array([[814, 490, 115, 627, 871],
       [868, 802, 192, 522, 376]]) ==> 115

array([50, 72, 80, 69, 48, 29, 20]) ==> 80

array([-42,  -5,   7,  26]) ==> 7

array([2505, 4338, 6969, 6689, 4223, 8224]) ==> 6969

array([[2, 1, 8, 2, 2],
       [2, 1, 8, 2, 1],
       [5, 4, 4, 5, 5]]) ==> 8

array([[125, 121, 146, 160, 130],
       [133, 130, 128, 112, 134],
       [ 44, 238, 217, 112, 112]]) ==> 146

array([3483, 9875, 6635, 7741, 7304, 2885]) ==> 6635

array([3720, 2432, 8347, 8726, 9692, 9143]) ==> 8347
---
[[4727 8142 3006 7327 4993 4480 3375 4497 3908 3891 4838 5146 6215]
 [6077 4786 5855 4814 4985 4918 3900 6762 5453 5209 4636 4856 4937]
 [4698 4206 7741 4178 4968 4497 2815 5393 6411 4340 4627 4498 4891]
 [6278 4793 3849 5490 5001 6113 3763 6626 3744 7141 4949 4523 4010]
 [6000 7238 6459 7311 4972 4365 2958 6276 5171 5117 4637 4187 4641]
 [5242 4417 3240 4890 4976 5926 4764 5484 3912 5585 5064 4810 4905]
 [4204 5490 5053 5635 4997 7114 4811 2910 5464 6492 4892 4866 4532]
 [4939 5107 5893 5042 5029 2581 7406 4997 5810 2738 5224 5557 5798]] result: 4532

[[4 4 5 7 5 8 4 7 4 6 4 3 6 6 5]
 [5 6 4 3 6 3 6 5 5 5 5 6 7 6 4]
 [3 3 5 4 2 6 3 5 4 5 3 3 1 4 3]
 [5 7 5 3 3 6 4 6 2 3 4 5 2 6 3]
 [6 8 6 5 5 4 5 5 6 6 6 6 5 6 7]
 [4 1 5 6 3 2 5 1 4 3 5 5 1 0 5]
 [3 4 3 2 6 1 5 2 6 4 4 6 6 4 5]
 [3 6 3 3 5 5 6 4 6 7 4 5 6 5 4]
 [3 4 3 5 4 5 4 3 5 5 4 5 1 4 3]] result: 4

[[ 71 106 179  89 131  98 169  57 115  83]
 [101 157 118 149 129 110 115  95 126 168]
 [ 91  55  79  99 159  84  18 123 127  95]
 [ 95 111 102 114 134  62  92 118  95 102]
 [ 90 174 144  39 114 155 145 131 204  71]
 [ 99 117  99 171 146 101 109 100  99 183]
 [111 121 103 157 125 178 124  87  88 149]] result: 183

[[126 127 109 109  38 106 114  87 130 134  77 144  68 105 161]
 [110 109 113 144  35  81 134  37  81 109 116 122 120  86 129]
 [125 127 118 116 120 110  99  90  82 112 124 107 117 108 121]
 [ 97 103  69 100  88  92 102  81  94 120 125  77  89 101 101]
 [106 103 111 135  37 111  90  53  83 115 125 129 106  90 183]
 [107 134 112 107  90  94  85 121  75  99 104 118 117 122 110]
 [118 102 131 158  48 114 103  50  95 133 117 129 114  90 159]
 [ 31  39 193 100 157 155 134  14 128  62  90 148 130 126 126]
 [127 125  97 122  17  78 142  51  90 120  96 134  82  85 138]
 [ 98 110  71  96  74  98 100 101 109 106 112  84  71 112 103]
 [106  92  91  75  80  98  99  96 102 106 119  95  85 106 101]
 [104  87 105 130  33  86 154  37 104 117  84 135 112 104 170]] result: 101

[[ 12 -12  29  -4 -13  28 -10 -11 -11  24  35  38]
 [  6 -27 -32  18  23 -33  -1 -23 -21 -31 -31 -36]
 [  8 -25  30  -7  -7  31   5 -23 -17  26  35  35]
 [-23  -6   8 -25 -20   5  23  -2   3   8   7  10]
 [ 13  -1 -13  19  13 -13 -40 -13 -23 -12 -20 -25]
 [ -9  -2 -29   4   3 -27 -38 -15 -23 -28 -29 -32]
 [-29 -11 -36 -17   1 -35  17  -9  -6 -33 -40 -45]
 [ 11  -5 -27  19  16 -26 -26  -8 -14 -26 -29 -31]] result: -45

[[125 124 119 130 131 530 834 857 861 848 851 856 855]
 [125 124 119 130 127 133 144 124 144 180 671 854 855]
 [125 124 119 130 127 133 133 137 135 128 132 157 561]
 [124 124 119 123 174 676 835 848 833 852 854 854 855]
 [125 124 119 130 127 133 135 139 139 133 171 665 855]
 [125 124 119 130 127 129 144 132 146 388 825 854 855]
 [125 259 756 846 843 845 841 850 845 848 852 861 855]
 [125 124 119 130 127 133 164 619 849 855 856 854 855]
 [125 124 122 130 127 133 144 139 132 139 140 198 710]] result: 855
